These are runs of 6 systems, one row a step. Runs of the same system follow the same rule from any start.
run 1, z_407 (9 x 18):
-7; -45; -219; -29; 51; 325; -4; 120; -188; -34; -20; 163; -196; 31; -101; 11; -51; -212
238; 95; 71; -6; 77; -321; -34; -175; 45; -25; 108; -143; 208; -84; -54; -65; -64; 142
-355; -74; 50; -19; -24; 219; 19; 184; 6; 32; -36; 92; 89; 103; 45; 86; 226; -12
239; -50; -135; 17; -128; -162; -17; -62; 137; 4; -152; -108; -214; 22; 31; 74; -291; -19
-115; 167; 171; 103; 125; 141; 50; -141; -221; -52; 78; 109; 2; -176; -13; -217; 217; 33
137; -150; -170; -176; 98; -71; -60; 233; 53; 32; 36; -36; 165; 171; -178; 217; -80; -127
-197; 48; 224; 113; -252; -139; 27; -186; 202; -53; -97; -48; -8; -52; 210; -135; 11; 201
35; -7; -254; -29; 132; 338; -36; 78; -216; 70; -53; 141; -263; 28; -34; 84; -50; -162
302; 21; 155; -21; 91; -350; 39; -159; 17; -42; 79; -162; 215; -107; -92; -88; 42; 86
run 2, z_938, 9 rows:
39; -64; 69; -79; -45; 43; -128; -190; -138; -97; -4; 104; 249; 100; -293; -213; 91; -87
-169; 2; -218; 66; -36; 141; -163; -31; 166; 96; -95; 22; 53; 212; 9; 195; -187; 141
-20; 67; 119; 28; 97; -169; 50; -208; 49; 132; -239; -127; -272; -162; 54; 8; -75; 143
-23; -161; 70; -78; 164; 134; 112; 98; -168; -38; -96; 85; -135; -59; -298; -107; 107; -273
-88; -43; 1; 9; -53; -145; -170; 51; 163; -36; 84; 43; 290; 178; -272; -90; -221; -53
-285; 91; -20; -81; -5; 94; -134; -223; 134; 126; -116; 100; -143; 29; 292; -86; -180; 166
336; -84; -26; -81; 161; -3; 12; -136; -145; 133; -232; -41; -318; -53; -65; 9; -54; -168
-42; -187; 117; 31; 72; 47; 26; -130; -17; -132; -101; 0; 269; 92; -494; -113; 153; -28
-407; 41; -210; -22; -93; 1; -139; 98; 234; 23; -52; 61; 11; 134; -77; 134; -325; 117
run 3, z_407:
411; 71; 26; -121; 91; -190; 102; -103; -246; -44; 21; -117; -52; -225; 44; 43; 160; 6
-75; -95; 159; 159; -124; 60; 28; 264; 11; -102; 156; 54; 327; 138; -164; -47; 237; -166
-182; 43; -169; 139; -87; -72; -17; 119; 360; 14; -2; -57; -107; 65; 134; 121; -405; 130
19; 198; 36; -103; 114; 89; 79; -135; -269; 74; -25; 56; -331; -287; 331; -47; 138; 58
460; -174; 11; -73; 88; -9; 46; 209; -169; -74; 171; -3; 229; 100; -162; -2; 212; -312
-283; -21; 88; 254; -212; -119; 74; 99; 430; -217; 144; -73; 303; 82; -19; -56; -115; 211
-233; 190; -319; -37; -52; 200; -16; 85; -87; 121; -112; 80; -471; -116; 307; 243; -177; 120
622; 74; 171; -8; 146; -151; 40; -114; -335; 97; 67; -78; -96; -194; 110; -96; 227; -196
-123; -237; 174; 153; 55; 68; 155; 372; 197; -231; 289; 38; 484; 167; -266; -140; 198; -160
run 4, z_882 (9 x 18):
-63; -156; -44; -160; -33; 133; 265; 227; 72; -299; 154; 98; -70; -105; 149; -123; 54; -92
359; 93; -293; -10; -179; -63; -76; -73; -60; -133; 67; -21; -82; -10; 73; 68; -221; 14
33; 273; 36; 288; 113; 183; -21; -70; -184; 82; 171; 10; 72; -77; 175; 40; 221; 153
25; -121; -68; 139; 199; 88; 179; 428; 137; 68; 83; -75; -67; 40; 8; 217; 6; -137
-51; 109; -17; 73; -266; -224; 147; 126; 147; -299; 170; -48; -20; -185; 72; -80; -164; 105
42; 205; -201; 104; -111; 264; -126; 4; -280; 41; 55; 174; -278; -42; 146; -42; -88; -127
283; 112; 98; 32; 341; -73; 15; 176; -67; 165; 295; -30; 123; -56; 165; -16; 91; -103
-9; -175; -137; 64; -113; 204; 286; 268; 190; -329; 181; -11; 111; 17; 153; 69; 114; 42
183; 204; -301; 221; -192; -73; -15; -43; 51; -76; 22; -95; -253; -91; 101; 134; -351; 134
run 5, z_975, 9 rows:
130; 127; -55; -6; -166; -5; -243; -245; -251; 140; -191; 7; -14; 72; -47; 128; 78; 34
-168; -49; 210; 187; 250; 42; -17; -76; 40; 187; -166; -28; 38; 55; -299; -49; 63; -15
-254; -109; -42; -263; 103; -159; 83; 24; 274; -54; -73; -19; -77; -58; -24; -21; -264; 94
29; 96; -74; -293; -224; -68; -183; -260; -188; -48; -88; 130; -88; -40; 125; -104; -65; 16
114; -12; 38; 83; 260; 211; -169; -256; -173; 185; -93; 69; 75; 133; -194; -80; 83; -64
-192; -160; 36; -66; 298; -48; 125; -108; 297; 16; -127; -124; 124; 24; -116; 82; -33; 245
-209; 1; -122; -226; -299; -85; -41; -143; 72; -83; -255; 14; -232; -53; 141; 79; -167; 160
115; 189; 32; 44; -10; -8; -269; -290; -328; 165; -137; 94; -129; -10; -199; -137; -74; -112
-154; -123; 122; -132; 506; 28; -7; -67; 36; 150; -44; 14; 199; 55; -326; -60; 70; 9
run 6, z_975, 9 rows:
-213; -257; 353; 247; -144; 186; -76; 78; 324; 137; -75; 106; 113; 336; 115; -287; 70; -234
135; 95; -113; 96; 246; 21; 247; -106; 193; -194; 169; -37; -308; -287; 249; -251; -364; 111
253; 99; -312; -351; 29; 2; 23; 32; -489; -106; 42; 18; 16; -157; -56; 325; 264; 46
-5; -186; 174; 277; -219; 3; -166; 73; 137; 136; -115; -81; 411; 396; -216; 155; 234; -66
-386; 78; 168; 349; 3; 37; 195; 60; 395; -50; 37; -8; -243; -144; 222; -231; -239; 123
293; 170; -269; -336; 55; -142; 25; 113; -344; -15; 95; 42; -395; -294; 123; 72; -172; -142
257; -117; 146; -116; -22; -52; -118; -20; -287; -1; 59; 21; 485; 178; -318; 21; 442; -179
-360; -219; 62; 316; 18; 290; 99; 114; 552; -57; 26; 9; 183; 262; 121; -92; -80; 102
95; 274; -174; 7; -112; -154; 115; -63; 37; -55; 42; -78; -472; -335; 488; 47; -302; 216
run 7, z_938, 9 rows:
-208; -160; 349; -153; 93; -221; 76; -8; 186; 23; -117; 54; -148; -94; -92; -383; -142; -188
-24; -113; -130; -216; 3; 191; -174; -79; -23; -92; 22; 283; -75; 126; -115; -337; -290; -279
131; 35; -74; -59; 75; -20; -318; -459; -2; 156; -124; 22; 150; 194; -97; -75; -198; 117
-140; -175; -41; -61; 139; 206; -6; -269; 34; 149; -445; -56; -163; 87; -131; 162; 53; 130
-87; -89; 32; 93; 32; -192; 58; -4; 71; 12; -287; -111; -193; -60; -493; 50; -200; -49
-443; 66; 160; 3; 176; 4; -105; -19; -1; 76; -28; 175; -46; -36; -310; -282; -163; -92
-44; -105; -27; -232; 212; -35; -250; -6; 125; 261; -71; 130; -79; 185; -27; -149; -364; -224
53; -210; 128; -160; 46; 2; -119; -468; 109; 52; -281; 44; -10; 127; -83; -286; -101; -14
-70; -145; -263; -62; 53; 226; -91; -240; -23; -37; -300; 62; -143; 121; -343; 51; -208; 15
run 8, z_882 (9 x 18):
-175; 63; -140; -139; 74; 197; 89; -137; -127; -410; 221; 214; 122; -152; -185; -289; -40; 77
185; 60; -331; -247; -12; 2; -266; 30; -94; 222; -24; 13; 15; 189; 198; 351; -122; 22
107; 40; 375; 316; -64; -76; 145; -93; 86; 65; -11; -174; 106; -51; 252; -33; 349; 150
-80; -184; -147; 195; 161; 264; 217; 206; 80; -136; -91; 13; -204; -7; -355; 25; -116; -162
-130; 266; -82; -208; -79; -421; -114; 24; -21; -85; 190; 4; 111; -164; -38; 5; -254; 157
-46; 30; 57; 11; -263; 300; -131; 27; -192; 121; -86; 177; -138; 112; 327; -16; 237; -164
397; -154; 115; 110; 350; -77; 94; 11; 171; 92; 80; -125; 20; 24; -37; -142; -102; -147
-235; -8; -182; -102; -15; 136; 215; -11; 28; -388; 119; 40; 160; -129; -67; 42; 91; 270
131; 120; -225; 41; -246; -108; -209; 57; -74; 199; -161; -63; -195; 94; 59; 330; -180; -6
run 9, z_669:
428; 46; -160; 153; 276; 75; -207; 179; -122; 346; 59; -4; -166; 141; -61; 105; -234; -337
-258; -54; 309; -169; 365; -178; 181; -179; 252; -94; 108; -55; 313; -149; -8; -227; 131; 273
-152; -260; -307; -259; -385; 166; -63; 171; 85; -53; -325; 78; -218; 235; 46; 288; -109; -112
259; 293; 205; 387; -86; -227; -197; -421; -145; 60; -36; -66; -20; -106; -234; -287; -146; 27
-211; -113; -5; -107; 614; 385; 159; 230; -135; 193; -1; 72; -3; 5; -48; 184; 318; -59
80; -218; 36; -260; -223; -574; -27; 139; 438; -64; -53; -181; 190; 119; -51; 55; -328; 9
-479; 122; 103; 231; -304; 364; -104; -306; -152; -96; -212; 252; -240; -26; -87; -293; 42; 47
573; 39; -181; -54; 481; -9; -129; 29; -230; 383; -21; -89; -221; 0; -35; 176; -153; -227
-289; -213; 384; -202; 240; -234; 196; -78; 270; -162; 72; -98; 536; -25; -179; -137; 317; 227
run 10, z_669 (9 x 18):
44; -80; 249; -145; 269; 90; -90; 0; -164; 230; 76; 81; 224; 113; 58; -93; 351; -166
21; -332; -71; -7; 21; 33; 89; 98; 507; -89; -15; -72; 151; 251; 61; 7; -205; 24
-259; 173; -151; 74; -232; -7; -13; -325; -26; -189; -195; 14; -228; -172; -120; -24; -209; 276
238; 138; 32; -16; 139; -2; -142; 0; -480; 305; -132; -8; -158; -69; -121; 185; 243; -185
33; -244; 324; 48; 282; -151; 124; 228; 294; 62; 164; -94; 388; 130; -103; -104; 156; -130
-485; -105; -213; -87; -209; 121; 47; 93; 370; -209; -78; 118; -158; 68; 58; -45; -378; 86
209; 311; -68; -72; -153; -115; -256; -436; -397; 135; -227; 56; -364; -172; 15; -70; -137; 18
288; -178; 259; 6; 492; 157; 60; -10; -232; 226; 28; -38; 277; 85; -144; 7; 531; -173
-219; -354; -108; 0; 16; -124; 154; 350; 655; -176; 71; -132; 307; 255; -143; 147; -282; 82
run 11, z_921:
-144; -4; -199; -414; 148; -164; 70; 210; -13; -167; 130; 86; -63; -159; -145; -8; -264; -64
121; 85; 127; -228; -376; -230; -235; -152; -206; 43; -58; 65; 90; 54; 121; -52; 132; -64
195; -52; 69; 273; 223; 305; -75; -269; 44; 218; -99; -13; -6; 177; 106; -83; 66; 9
-147; -117; -111; -102; 328; 16; 247; -5; 190; -186; 33; -82; 79; -124; -175; 68; -52; 228
-230; 4; -53; -212; -380; -173; -76; 116; -118; -92; -170; 38; -19; -6; -165; 172; 45; -23
125; 153; 182; 306; -75; -67; -228; -107; -59; 269; -97; -5; -106; 76; -30; -100; -93; -135
-52; -44; 89; -76; 486; 144; 127; -56; 57; 35; 119; 82; -34; -104; 37; -243; -26; -35
14; -235; -144; -485; -92; -127; 44; 40; 60; -190; -61; 13; 117; 48; -49; 90; -2; 7
43; 111; 0; 179; -376; -20; -206; -297; -88; 5; -204; -24; 11; 91; -39; 32; 7; 118
run 12, z_921, 9 rows:
-35; 36; -193; -31; -239; 130; 103; 363; -120; 103; -139; 21; -537; -99; 384; 314; 16; -121
568; 117; 176; 381; -9; -237; 174; 129; -165; -133; 252; -170; 70; -212; -127; -117; 141; -179
-218; -51; -127; 2; 51; 492; 31; 330; 54; -209; 433; 285; 274; 172; 200; -162; 106; -132
189; 42; -216; -41; -317; -287; 53; 164; 345; -41; 67; -215; -23; 28; 539; 359; -234; 255
140; 224; 121; 438; -241; 233; 273; -51; -364; -153; -26; -46; -330; -322; 200; 18; 441; 52
274; -88; -169; 273; 368; 179; 139; 625; 2; 25; 374; -48; 216; 134; -213; 218; 50; -316
-330; 80; 71; 15; -478; -228; 118; 266; 388; -399; 392; 56; 276; -38; 345; -184; -122; 153
254; 173; -252; 108; -361; 235; -37; 166; -199; 185; -93; 43; -601; -33; 665; 270; -22; -121
665; 140; 138; 492; 327; -68; 357; 92; -189; -156; 378; -263; 158; -314; -67; -50; 324; -23

Which system made each run below?
run 13:
-225; 123; 100; -441; 46; -427; -157; 13; 41; 142; 34; 39; 34; -96; 108; -45; -184; 60
180; -174; 237; -186; -115; 47; -59; -301; -134; 132; -321; 44; -187; 47; 155; -171; 225; -170
  z_921
run 14 (2 x 18):
260; 171; -22; 4; 172; -176; -118; -226; -123; 40; 90; -28; 33; -89; -101; -119; -165; 27
-171; -76; 74; -242; 213; 174; -19; -95; -84; 40; 16; 117; 184; 54; 53; -66; 248; 44
  z_921
run 15:
-362; -49; 287; 312; 93; 145; 170; 122; 279; 43; -3; 60; -199; -40; 92; -284; -64; -77
156; -78; -240; -339; 73; -116; 107; 213; -3; -120; 44; 44; -307; -141; 35; 3; -305; -201
  z_921
run 16, 2 rows:
151; -96; 95; -117; 199; 351; -69; -331; -233; 90; -4; 87; 275; 141; 140; -62; 483; 61
160; -385; -115; 179; -83; -22; 138; 42; 300; -155; -247; -234; 211; 241; -413; 263; -9; 53
  z_407
run 17 (2 x 18):
72; 47; -81; -2; 347; -61; -55; -151; 98; -50; 215; -21; 329; 23; -218; -102; -171; 144
-370; -9; -95; -140; -92; 48; -41; -12; 97; 71; -208; -27; -5; 63; 132; 305; 74; 264
  z_669
run 18 (2 x 18):
-268; 263; 94; 151; 89; 49; -209; 253; 49; 387; 213; 28; 200; 141; 465; 221; 140; 118
367; -256; 151; -57; 18; -70; 330; 137; 264; 11; -56; -183; -239; -74; 516; 20; 123; -74
  z_938
run 19, 2 rows:
107; -116; 96; 156; -187; 374; 110; 58; 61; -185; 239; 114; 231; 151; 396; -176; 349; -58
314; 65; -439; 207; -60; 120; 193; 59; 172; -314; 243; -118; -53; -66; 223; 152; -267; 204
  z_669
run 20 (2 x 18):
-210; -127; 143; 158; 36; 37; 68; 129; 116; 100; -157; -91; 117; 103; -165; 182; 202; 44
-215; -98; 87; -11; -128; -220; 15; 43; 230; -37; -169; -43; -103; -10; -183; -76; -233; -26
  z_882
run 21, 2 rows:
-220; 138; -25; 303; -5; 415; -246; -300; -5; -40; 101; 235; 194; 194; -87; -316; -93; 65
23; 121; -101; -36; 568; 11; 18; -78; 119; 320; 17; -124; -120; -97; 269; 196; -141; 236
  z_975
run 22:
-419; 232; 0; -12; 42; -378; -6; -181; 166; 17; -134; -153; -9; -206; -173; 159; -223; 457
-109; -43; 207; -95; -226; 14; -100; 108; -319; 297; -409; 71; -372; 7; -9; 124; 265; -298
  z_669
run 23:
520; -177; -282; 61; 51; -13; 59; 62; 84; -159; 89; -152; 243; 154; -225; 192; -75; -33
-443; 279; -30; 202; -243; 115; -39; -67; 20; -209; 164; 94; 215; -47; 65; -18; 80; 322
  z_921
run 24 (2 x 18):
-4; -80; -28; -256; 212; -128; 24; -35; 294; 209; -125; -68; -324; -40; 406; 5; -329; 50
263; -33; 32; -269; -147; -102; 53; -371; -353; -198; -210; 6; -122; -204; -141; -104; 212; 8
  z_975
run 25 (2 x 18):
499; -365; -49; -112; 430; 94; 278; -257; -19; -112; -223; -167; -66; -57; -295; -18; 107; -44
-340; -47; -217; -135; -114; 72; -96; -84; -27; -349; 71; 130; 462; 135; -544; -9; -27; 170
  z_921
run 26 (2 x 18):
399; -100; -75; 162; -553; -130; 16; 298; 109; -6; -95; -112; -235; 129; 282; 201; -72; -239
87; 306; 128; 531; 152; 165; 79; -241; -56; -148; 289; 57; -53; -236; 16; -451; -86; 61
  z_882
run 27 (2 x 18):
-31; 10; -92; 180; 52; 233; -127; 98; 39; 116; 37; 115; -84; 153; 12; -47; -176; -173
-1; 56; 65; -170; 202; -158; 98; -4; 87; -17; 146; -26; 15; -162; 207; -86; -36; 99
  z_882
run 28, 2 rows:
211; -307; -119; -313; -234; -109; 116; 84; 279; -90; -131; -132; -24; 124; 391; 237; 11; 55
91; 107; 3; 392; -337; 282; 125; -186; -142; -263; -8; 48; -172; -109; 88; -169; 142; 36
  z_407
run 29:
-335; 0; 88; -194; -30; -196; 70; -184; -19; -80; -266; -62; -20; -174; -274; 67; 73; 241
-217; 54; 0; 121; -90; 35; -121; 278; -107; 183; -140; 113; -317; 27; -182; 31; -164; -292
  z_938
run 30, 2 rows:
235; -34; 41; -140; -11; -79; 102; -222; 26; -139; 32; -36; 0; -107; 231; -141; 49; 106
20; -47; -124; 86; -54; 260; 50; 97; -108; -160; 71; 59; 151; 83; -97; 92; 192; -11
  z_407
run 31:
-46; -191; 64; -535; 228; -74; -34; 197; -208; 198; -96; 55; 81; 53; -64; 198; 286; -179
125; -272; 186; 18; -451; -183; -72; -160; 301; -140; -158; -35; 119; 231; 6; -247; -111; -105
  z_407
run 32:
-108; 153; 75; 315; -116; -88; -79; 198; 64; 15; 186; -49; 323; 95; -86; 108; 71; 77
-189; 109; -1; 168; -47; 70; 105; 195; 138; 76; 26; 6; -302; -101; 358; 43; -102; 29
  z_669
run 33:
-219; -64; 236; 0; 461; 122; -83; 38; 22; 446; -138; 60; -99; 77; 8; -53; 73; -148
-8; -389; 102; -349; 160; -239; 74; -47; 364; 8; -233; -72; -26; 90; -123; -121; -235; -80
  z_669
run 34 (2 x 18):
62; 133; 247; 229; 241; 129; -85; 13; -305; 204; 68; 112; -18; -45; -181; -206; 186; -248
-44; -264; 21; -267; 298; -29; 30; 149; 347; -28; 186; 54; 277; 168; 34; -161; -149; -95
  z_921
run 35, 2 rows:
61; -39; -256; 29; 25; 278; -15; -81; 19; 11; -92; -11; 0; 120; 141; 244; 36; 153
41; 108; 100; 261; -102; -170; 6; -120; 14; 93; -182; -186; -34; -57; -47; 175; 76; 177
  z_975
